In the data rows, the value 128 means zero.
Each row below has a hidden score, from 0 to 30, with 15 about the middle. What is it? The score is a weighted sum of the row's numbers plus the product of two more (or one squared), each taken from its middle value.
[145  83 108 144  99 116  80 100 103 139 102 109 133 116 105 134 118 113
 138 110 125 151 159 129] 12
[126 138 123  76 118  76  96 110 174 162 124 215 186 135 116  82 150  37
 137 150  36 183 124 134] 27
[122  72 101  83 188  99  87  51 172 182 120 161 211 142  95 144 116  99
 155 156  97 184 139 158] 25
[113 102 107 118 126 145 104 130 122 131 116 139  99 157 126 136  97 126
 152 115 110 146 134  95] 16
[120 103 111  70 110 138 138 131 143 102  60 126 128 115 160 102 144 159
 100 132 142 159 136 135] 10
[165 100  97 196 104  95  98  81 182 129 141 117 194 168  73 127 122 155
  76 167 112 109 142 105] 5
[132 126 124 133 138 132 125 111 122 107 113 121 113 137 149 142 117 154
 131 112 112 136 140 100] 13
[165 102  94 180 117  94 102  52 164 121 103 122 180 148  73 115 152 149
  89 178 114 137 157 150] 6
[117 163 138 141 150 143 100 164 114 133 113 117 127 139 138 141 149 139
 138 151 125 130 130 123] 14
[116 118 118 124 160 134 126 151 119 140 112 135 119 150 140 146 117 142
 121 130 103 112 107 115] 12
[121 119 136 120 119 142 149 101 129 138 115 136 140 113 122 130 129 128
 156 137 128 133 118 115] 21
[145  79 115 164  77 130 136 139  99 135 127 127 166 157 112 111 105 100
 145 124 149  84 147 186] 12
[131 100  71  90  45 111 214 152 154 106 115 102  82 116 155  95 245 157
 185 148 193 134 127  71] 9
[116 128 126 130 116 137 142 122 156 124 138 135 130 125 148 162 140 156
 157 136 145  99 117 100] 21
[109 138 134 133 143 134 125 125 127 145 126 129 110 123  87 150 131 114
 130 129 141 123 104 122] 19
[107 114 155 146 117 135 122 145 150 116 115  94 137 132 137 119 139 119
 124 121 115 118 129 141] 18
[121  86 126  83 174 148 118 160 130 150 224  39 142 190  67 130  77 129
  87 114 165 154 116 120] 14
[115 100 120 126 152 151 137 104 134 145 161 111 125 149 107 106  96 135
  99 134 111 128 118 105] 15
[122 125  62  72 148  82 179 126 125 125 120 101 125  87 146 154 136 157
 167 121 144  73 126  89] 7
[ 93 144 108  99 112 114 127 149 138  96  98 111  87 139 135 123 140 127
 148 128 141 128 115 125] 12
[133 106 104 127 141 143 123 131 114 136 137 154 141 175 103 151  96 149
 166 124 105 124 125 117] 15
[122 140 128 101 108 134 133 128 149 160 130 144 122 144 125 133 135 157
 121 156 117 139 112  93] 16
[144 133 152 131 153 128 146 120 119 122 147 109 123 159 100 142 132 152
 144 143 138 133  91 108] 20
[127 184 130 184 143 154 103 214 153 166 104 145 149 135 108 162 170 154
 158 176 149  66 162 148] 8
[139 128  79 123 114 126 110 123 132 104 110 125 116 123 126 144 115 115
 115 134  93 136 110 107] 14
[142 111 117 135 137 135 120 111 141 112 117 135 154 157 112 127 132 133
 157 128 110 142 139 138] 15
[135 107  62 173 131 103 122 125  94 101 128 126 112  90 135 133 143 116
 111 146 138 118 126 147] 9
[118  79  99  61 170 127 131 103 148 156 111 162 181 126 124 117 123 106
 145 137 101 150 112 126] 21
[123 122 109 149 124  89 112 136 114  76 157 111 112 100 155 136 149 113
 160 116 114 132 130 124] 13
[126  99 134  74  78  81 140  80 124 146 142 209 169  97  64 120 236  92
 183 159 165 137 119 123] 24
[109  89 121  83 146 115 115 151 183 147 170 103 115 178  39 138  65 137
  98 109 142 153 164  92] 10
[117 137 131 146 127 123 104  92 155 136 131 136 148 150 135 139 147 129
 119 142  99 130 152 103] 16
[105 142 132 114 121 147 130 171 115 138 148 111 152 142 125 141 145 136
 144 128 135 106 106 112] 18
[120  83 133 121 128 143 126  98 137 129  96 136 112 156 164 124 120 175
 154 133 116  79 156 149] 12
[136 141 124 131 134 143 162  91 137 144 133 128 150 124 161 141 101 154
 142 133 113 140 122 141] 19
[184  88 124 119 121 143 118  95  78 168  98 157  93 112 109 153 110 120
  97 111 133 167 159 127] 14
[124 125 109 107 140 126 143 115 132 119 138 130 129 149 124 141 105 147
 165 113  95 114 114 108] 15
[131  99  63 110 119 144 220 121 126 126 113 133 147 118 187 144 148 137
 166 126 116  85  91  91] 14
[146 142 116 100 112 130 105 117 139 127 141 139 141 126 124 159 115 139
 104 124 105 124 105 116] 17
[152 116 113 141 139 136 109 107 153 136 116 151 130 145 109 144 104 123
 117 158 136 136 149 108] 14
[115 148  99 102 181 117 148 136  92 132 149  89 123 145  78 143  98 158
 143 177 112 147 104 147] 15
[ 62 180 165 207 139 180  54 255 134  17 184  64 143 195 168  90 112 108
  38 120 192 215  40 188] 20
[135 171 116 119  99 153 150 154 151 157 117 151 142 131 116 123 119  96
 132 109 118  73 156 136] 14
[130 129 127  45  88  49  65 121  83  99 112 130 144 102 103 141  92 174
 122  82 177  67 111  99] 6
[123 147 143 118 116 140 127 166 116 116 130 130 125 129 134 128 117 140
 153  93 142 128 142 118] 14
[167  64 139 104 172 122  35  97 214 178  95 186 187 101 123  30 113 135
  71 109 129 125 153 156] 15
[ 71 212 139 181 132 170  45 239 114   0 155  76 127 207 143 105  78  50
  77 160 169 220  31 175] 14
[120 127 150 118 141 133 134 135 156 121 131 104 100 134 118 144 146 170
 129 104 129 127 132 125] 18
[ 99 124 108 137 155 159 161 118 137 123 119 154 124 105 129 150 141 134
 119 133 156 125 145 114] 17
[128 115 139 109 117 115 114  96 123 123 125 121 155 123 138 133 130 152
 103  90 154 120 140 107] 14
[133 140 145 147 128 155 151  51  93  87 135 129  98 141 129 125 123 173
 119 115 143 107 144 136] 14
[128 166 125 120 127 138  91 103 179 152 116 154 132 140 137 103 129 130
 135 109  92 124  70 131] 19
[119 146 156 195 128 175 178   0  49  83 136 125  77 143 161  87 117 139
  83 127 123 123 168  97] 9
[146 150 105 127 148 149  89 147 111  82  82 188 113  98 106 144  97  49
 125 132  96 163  88  92] 15
[141 105 136  77 131 108 144 162 152 153 191  51  38 184  37 170  63 139
 112 105 156 170 176  84] 6
[204 159 138  98 128 159 179 123 133 129 132 119 120  84 190 142  76 171
  87 120 139 136 141 147] 13
[144 106  33 118 127  81 255 128 125 159 138 136 154  76 218 109 159 136
 204 115  54  93 111  97] 2
[123 173 156  93 145 173 103 135 148 151 147 152 129 128 125 120 156 119
 136 112 126 117  71 135] 24
[108 172 128 131 164 152 141 133  80 139 109 143 140 161  96 119 132 107
 135 134 115  95 135  94] 11
[132 158 113 100 118 129 109 179 126  85  88 128 120 125 132 130 128  88
 165 123  72 134 110  89] 16
[118 149 108 103 118 131 155 147 131 109 151 105 104 129 137 145 110 140
 124 134 143 139 121 118] 15
[174 142 100 181 117 111 117 115 159 125 128 124 178 157  93 129 137 164
 106 184  73 106 127 117] 10
[107 103 128 112 124 146 125 136 130 142 130 119 111 119 145 160 134 140
 143 129 116 114 124 140] 20
[141 145 138 128  73 113 119 129 129 100 141 130 151 113 122 152 127 145
 133 135 146 110 104 105] 16
[ 69 164 197 124 135 168 114 144 104 119  99 125 183 146  75 124  98 112
 135 132 142 128 132 133] 23
[147 129 183 143 105  89 163 133 125 157 149 188 116 113 125 124 136 129
 159 149 102 124 121 148] 18
[121 141 134 141 110 128 123 142 153 120 160 115 127 146 101 149 143 131
 172 134 135 140 120  89] 17
[162 111 146 159 217 117  96 152 145 156 157 135 103  93  53 177  67  83
 138 161 195 116 130 185] 20
[114 154 151 117 142 134 132 140 140 123 119  98 121 155 162 156 130 137
 138 133 133 132 115 142] 19
[121 125 105 126 114 140  99 147 119 125 141 133 114 142 128 150 122 142
 136 116 123 120 113 101] 16
[117 117 123 106 120 138 118 104 122 153 100 133 134 141 146 142 119 123
 157 125 141 116 126 139] 19
[ 62   0   4 145 221 143 190  61   0 191 143 178 242  53 105 183  95 164
  51 192 184   0 158 251] 7
[110 125 138 117 134 147 138 118 133 126 128 108 119 137 110 133 120 138
 110 135 111 139 129 114] 16
[144 160 120 113 108 126  85 160 129  74 103 129 109 156 135 107 132  84
 165 137  89 158 106 111] 12
[124  88  99  93 138 118 136 173 161 140 197  95  71 189  75 124  63 125
  84  90 118 161 139  64] 8
[140 130 140 114 152  67 134 162  69  77 124 179 102 152 122  93 157 116
  91  66 166 122 140 141] 8
[126 127 137 217  66 123 139 174 133 107  79 152  49 117 178 105 179 170
 110 112 133 190 148  65] 7
[107 131 155 143 121 131 153  98 107 150 156 185 135  95 143 144 142 117
 100 122  74 126 113 107] 22
[116  99 161 130 178 122 142 142 110 129 112 116 129 145 146 161 111 123
 126 151 168 109 157 124] 15
[138 135 113 192  73 111 123 135 127 119  92 187  97 148 154 114 182  85
 148 131 107 198  94  92] 19
[135 116 124 113  97 141 102 122 144 121 122 142 103 133 121 120 135 119
 143 124 133 145 146 110] 15
[ 98 134  87 144 110 136 168 124 132 148 127 122 138 141 151 123 130 111
 124 134 129 136 120 143] 16
[115 114  93 111 102  66 108 109 117  72 120 116 102  73 156 161 135 153
 104 109 135 139 141 101] 10
[114 169  99 255  72  58  95  93 148 146 127  68 150 133  83  69 181 130
  69 193 129 149 111 166] 9
[121 144 118 124 122 164 123 113 133 121 145 149 151 107 137 149 108 138
 102 120 100 111 117 144] 21
[121 116 126 146 141 118 135 144 116 110 120 120 130 121 140 144 116 133
 152 131 134 112 132 121] 15
[161 112 141 105 131 165 144 111 101 145 132 141 168 126 127 124 129 182
 115 135 134 144 123 167] 16
[106 139 135 118 128 131 136 137 143 121 134 130 106 119 130 131 123 141
 132 113 115 124 122 133] 16
[ 66 125  89 201  96 100 138 111  71 135 140  86 144  45 134 148 147 130
 108 104 154  90 102 208] 18
[126 177 118 135  72 167 132 147 183 199  78 192 170 145 110 115 147 137
  95 107 107 104 109 112] 16
[ 99  93 145 146 113 122 158 145  83 160 115 151 104 109 152 130 109 127
  93 103 179 127 203 159] 9
[115 145 131 168 145 155 124 114 101  66 136 130 116 145 135  96 124 121
 105 135 128 170 107 129] 14
[ 69 133 117 121 137 146 141 115 128 137 154 104 137 134 120 119 127 141
 108 127 123 148 105 114] 19
[117 158 138 121 118 139 121 162 146 140 134 150 155 153 121 123 126 126
 125 120 121 105 113 111] 16
[ 83 117  98 187  93 135 137 189 136 143 118 196  55 133 154 154 182 132
 136 101 134 183 125  95] 15
[120 149 185 147 151 127 126 138  95 124 104 164 119 116  94 123 162 117
 110 118 112 132 116 133] 18
[ 70  63  74  70 150  94 117 226 180 168 240 112  60 195  29 148  34  97
  82  92 157 163 167  68] 17
[151 107 113  95 140 126 165 126 130 117 142 109 160 135 146 124 140 160
 134 124 121 116 129 133] 12
[131 116 161 102 121 141 137  87  98 177  66 143 119 129  75 104 177 143
  83 145 157 188 124 179] 15
[ 97 147 148 124  97 149 112 147 120 190 134 105 106 146 126  99 108 133
 114 121 136 140 117 135] 20
[132 171 132 130 142 120 128 122 102  95  93 164  98 144 156 120 138  80
 116 124  88 170 118 116] 13
[153 120 142 100 122 135 159 138 174 152 155 111 213 182 136  88 155 119
 123 109 140  99  86 149] 20
[141 178 122 107 147 139 147 138 109 121  97 129 146 147 107 127 138 108
 134 115 116 129 126  84] 10
[131 158 159 131 112  93 138 120 123 105 154 224 129  96 117 118 160 134
 106 113  99 114 129 134] 13
[153 164 160  68 146 164 123 143 128  91  77  64 168 145 113  79 224 116
  62 133 210 202 111 156] 19
[140 159 131 115  17 106 163 144 186 186  92 214 157 122 101  91 149  75
 112 112  89  63  96 139] 17
[124 138 132 105 100 119 109 124 147  94 102 119 143 108 129 157 127 110
 132 134 117 106 113 112] 18
[131 157 160 156 156 109 146 136  92  92 137 195 122 145 159 122 152 117
  97 101 127 121 124 114] 15
[ 49 127 136 176 114 183  88 186 103 112 160  81 133 173 159 104 108 122
 127 114 146 164  65 154] 25
[118 132 136 144 105 118 144 123 141 122 106 113 109 145 145 148 108 146
 146 114 123 143 134 150] 16
[171  49 120 127 121 119 113  81  99  99 109 129 117 122 146 107 141 191
 111 128 102 123 142 152] 13
[191 193 136 122 126 157 210 135 142 155  92 162  72  49 184 133  56 139
 105  99 153 120 146 163] 12
[139 169 137 143 134 110 132 159 122  96 173  77  75 123  84 152  96 130
 140 153 135 174  98 127] 13
[109 148 123 118 132 139 114 157 144 100 102 123 119 138 124 123 123 147
 156 136 122 106 128 129] 13
[172 123 123 101  89 124 130  91 140 132  83 142 105 102 131 142 157 127
 109 111 141 160 137 143] 16
[ 94  76 139 176 173 189 125  80  61 143 133 167 120  83 120 124 100 149
 123 175 175  55 163 200] 16
[120  76 136  99 146 128 116 174 143 150 171  92  78 197  34 120  60 126
  86 112 177 142 187  98] 6
[ 98  89 170 147 140 168  40 128 155  88 124 114 173 167 154  79 114 134
 112 170 158 133 119 176] 24
[132 204 181 102 124  86 125 162  89  87  96 187 145 146  81 113 140  13
 150 148  50 129 118  80] 14
[131  90 145 129 137 131 144  93  69 153 174 146 146 121  90 168 122 161
 120 136 151  77 143 157] 16
[143 167 152 117 156 140 125 134 129 159  95 146 147 116 112 133 117 130
 117 119 147 125 123 145] 16
[141  50 105 161  71 123  96 133  85  83 125  81 124 173 116 101  68  90
 189 136 125 172 176 129] 9
[116 101 196 173  72 125 133 162  92 181  92  92  66  92 184  87 149 127
 102  87 205 141 160 147] 12
[127 143 138 109 128 129 138 125 129 136 132 121 156 140 163 141 137 122
 145 118 119 117 126 105] 18
[123 172 141 167 136 171 111 149 154 213 166 111 122 112 124 107 154 160
 164 152 155 121  83 161] 19
[136 166 112 137 108 119 138 177 141 114  87 139 110 130 115 131 153 115
 123 111 123 159 128  77] 9
[118 132  78  62 222  77 147  64 120 189 129 153 202 163  89 192 119 134
 213 190  35 205  95 176] 29
[146  87 147 113 158 104 131 114  85 150 112 137  85 140 111 148  97 150
 131 158 151 118 139 153] 10
[139 157 132 118 125 138 169 130 113 130 114 124 119 152 137 148 121 136
 110 107 127 157 143 138] 12
[135  68  92 109 191 119 117 176 173 157 174 130  87 150  65 161  27 105
 101 108 158 153 134  91] 13
[128 140 137 113 144 124 137 115 134 129 164 113 171 141 144 125 121 162
 112 129 128 149 106 146] 17
[ 97 142 118 133 140 144 115 139 127 103 139 102 155 154 165 154 129 142
 128 145 141 150  97 140] 21
[108 141 127 126 138 150 126  99 145 129 118 123 120 125 129 133 138 136
 138 124 122 138 133 133] 18
[124 146 110 122 132 121 137 126 137 121 121 126 130 105 166 132 124 100
 168 124  85 146 116  86] 20
[141 157 141 126 127 144 151 117 146 133 114 111 139 129 136 150  98 122
 131 138 125 113 109 110] 18
[148  97 136 102 211 134  97 134 178 168 122 183 182 146 130  92 132 131
 131 151 139 106 124 149] 16
[131 126 113 119 136 127 140 136 141 132 133 137 139 122 116 167 119 115
 160 111 136 114 118 136] 18
[120 122 121 138 130 152 147 107 114 135 164 135 106 139 129 129 138 148
 102 146 103 141 133  98] 14
[123 135 117 121 153 120 131 129 142 147 117 117 129 134 121 134 106 146
 142 102  82 122 131 101] 13
[133 137 145 120 129 121 133 148 128  90 103 121  95 149 142 112 131  47
 149 122  73 139 110 115] 16
[141 126 130 128 116 139 135 135 121 126 130 133 114 124 132 127 122 135
 119 120 107 119 116 125] 15
[117 125 131 129 106 133 115 118 142 128  99 127 130 141 107 118 133 124
 131 145 117  82 133 157] 14
[157  91  92 126 154 151 137 117 143 152 120 128 117 112 128 150  99 149
 134 105 150 113 103 150] 20
[107 116 117  99 148 155 121 121 140 115 147 124  89 128 137 145 109 142
 155 121 103 130 128 109] 19
[164 117  92 125 109 124 180 134 138 142  97 125 112 115 159  99 142 117
 163 135 128 141 130 125] 11
[117 132 131 133 111 129 149 121 139 110  96 124 113 147 129 124 139 153
 143 135  96 131 112 123] 14
[ 95  81  97  91 111 138 101 149 179 124 193  97 134 173 100 149  69 107
 112 128 148 148 125  71] 20
[162 167 131 131 159 133 148 132 136 103 124 145  65  78 114 135  72 126
 129 120 156 153 135 140] 12
[100 103 170 168 103 115 102 144  99  93 175 145 131 113 146  82 133 106
  98 152 148 129 157 202] 17
[149 119 143 132 125 122 140 128 113 121 127 102 116 116 154 142 110 137
 140 132 118 124 107 111] 18
[127 124 146 147 126 128 148 119 142 122 103 121 106 110 108 118 118 154
 131 128 119 120  99 132] 18
[174 192 158 129  49 159 186 177 205 199 143 162  97 143  96 106 125  94
 138 121  48  44  81 135] 18
[151 175 103 149  99  78 115 120 146 108 181 146 137  71 142 126 213  88
 139 137  96 118  84 139] 13
[136 125 140 123 133 113 139 117 151 122 146 112 116 158 137 139  98 162
 118 150 130 105 126 140] 13
[154 110 105 181  90 121 105  73 152 100 114 125 127 131  96 119 118 141
 121 189 123 127 144 127] 11
[ 95  85 181 134 137 154  62 161  90  85 123  79  95 134 172  97  96 133
  87 160 185  85 162 222] 13
[122  95 139  56 115  97  91 121 104 119  99 112 142 128 116 105 117 154
 134 121 145  94 150 112] 11
[131 124 129 120 172 152 141 133 138  87 143 105 188 164 158 118 117 132
 136 143 140 131 126 136] 17
[157  79 152 121 130 130 128 103 124 120  96  98 121 140 158 103  82 147
 149 148 116 131 152 162] 15
[145 143 129 120 119 120 145 134 167 151 119 142 141 149 128 135 124 156
 155 142 112  97 111 115] 14
[158 114 124 221  96  79  96  76 194 125  96 132 217 159  55 122 134 151
  80 244  86 117 136 118] 13
[145 150 132 114 127 120 104 115  83  83  70 118 143  87 119 132 181 127
  72 117 177 151 147 157] 10
[160 132 112 126 101 135  68 155 114 131 103 117 100 151 125  92 107  83
 161 126 117 162 121 122] 13
[128  99 153 121 121 164 130  90 124 117 124 118 142 148 170 114 137 138
 121 152 104  94 127 156] 19
[116 141 123 112 156 137 148 145 127 150 126 158 145 138 126 144  96 149
 125 137 116 124 102 158] 16
[129 101 162 103  99  77 132 113 138 147 163 166 135  94 104 119 144 125
 135 145  89 120 131 124] 19
[114 138  88 123 149 162 131 115 145 140 120 146 132 124 118 145 111 130
 102 114 121 153 129 108] 16
[116 109 117 106 141 140 138 109 142 123 167  93 161 149 161 149 120 142
 144 129 135 136 113 125] 21
[149 155 138 115 108 152 104 176 161 149 165 125 110 151 127 115 136  83
 133  90 137 141 101 135] 15
[120 106 106 150 113 129 100 123 111 137 121 133 153 149 129 139  96 134
 141 115 145 144 113 122] 17
[113 149  83 141  14  85 176 150 162 100 163 115 119  80 106 118 203 141
 218 151 176  74  87  76] 14
[109  97 138 127 123 151  91 115 142 131 104 110 120 131 155 118 138 133
 117 136 139 135 171 110] 16
[123 134 117 125 120 133 132  92 141 151 120 122 120 106 137 137 120 142
 139 135  92 121 137 131] 18
[128 144  93 133 111 176 131 123 136 127  92 156 157 138  98 130 125  96
 109  92 109 139 125 111] 11
[106 123 110 133  50 148 154 152 132 178 110 172 188 139  93 125 122 114
  91 130 124  46 131 177] 22
[125 145 132 123 144 145 152 115 129 117 117 121 119 135 146 153 105 128
 131 120 128 119 107 132] 18
[162 104 135 118 216 129  65  69 166 173  90 143 255 177  26  43 141 147
  75 204 116 109 156 144] 7
[141 130 144 125 124 131 148 152 134 121 125 138 143 128 135 144 128 145
 129 112 117 117 145 126] 14
[141 160 177 111 152 160 180 108 128 144 174 107 127 105 187 132  68 144
 129 107 160 128 128 180] 22
[112 126 137 100 121 138 114 139 153 116 116 120 157 131 124 142 125 148
 139 141 106 125 122 109] 20
[141 142 167 137 145 172 155 144 124 144 163 126  76 105 146 151 104 160
 142 123  96 112 112 135] 19
[125 121 132 116 122 144 160 126 143 109 122 111 135 139 122 139 106 146
 131 125 104 117 119 125] 16
[141 128 125 109 103 141 132 129 160 137 111 130 107 126 135 128 158 117
 114 128 144 140 132 135] 16
[136 117 112  77 103 107  86 112 135  98  75 133 132 134 141 136 142 135
 107 118 135 117 125 129] 12
[104 120 119 140 116 129 136 120 136 139 120 121 132 140 132 144 131 147
 162 142 120 129  96 124] 20
[109 105  95  74 157  97 138  80 134 175 131 129 186 151  92 141 134 130
 174 159  59 180  87 164] 25
[146 116 125 135  88 127 149 138 127  95 102 138  99 134 140 139 127  96
 129  98 131 156 144  99] 13
[126 118 174 126 115  97 106 143 147 161 163 138 128  79 150 141 148 125
 135 111  57 107 121 147] 23
[133 140 141 150 127 142 127 104 135 111 137 131 116 110 148 134 130 132
 135 129 134 125 128  83] 18
[122 151 133 135 124 139 144 109 129 127 128 133 160 128 136 157 124 143
 134 115 123 126 132 123] 17
[141 146 119 102 168 149 137 114 132 112 136  96 168 160 178 129 139  83
 153 147 112 142 117 139] 19
[ 96  86 101 151 196 162 122 129  60 182 148 137 159  93  94 151 110 163
 100 147 182  62 169 214] 11
[129 128 123 153 151 137 146 106 120 125 117 122 157 122 133 155 137 139
 111 106 124 123 124 146] 18
[149 183 119 131 104 189 143 121 156 162 153 139 102 114 165 113 150 117
 133  96 139 125  68 122] 21
[118  90 120 110 143 126 145 131 144 113 176 101 114 164 104 126  93 132
 120 127 132 161 156  87] 12
[124 168 111 144  41 126 189 178 185 160  82 169 126 135 129 105 195  84
 130  93  82 105 126 115] 11
[140  38 114 151 118 118 130 132  69 102 110 122 104 167 133  75 106 108
 183 163 143 139 136 174] 13
[129  96 122  89 130  91 109 209 163 123 231  36  70 178  24 157  41 129
  87 134 159 203 167  97] 12
[139 106 146 135 189 176  83 122 162 141 115 195 173  65  90  92  88 147
  21  92 141 142 237 124] 10
[150 116 130 117 139 127  95 119 158 155 117 135 151 123 121  79 121 107
 147  88  93 129 129 138] 14
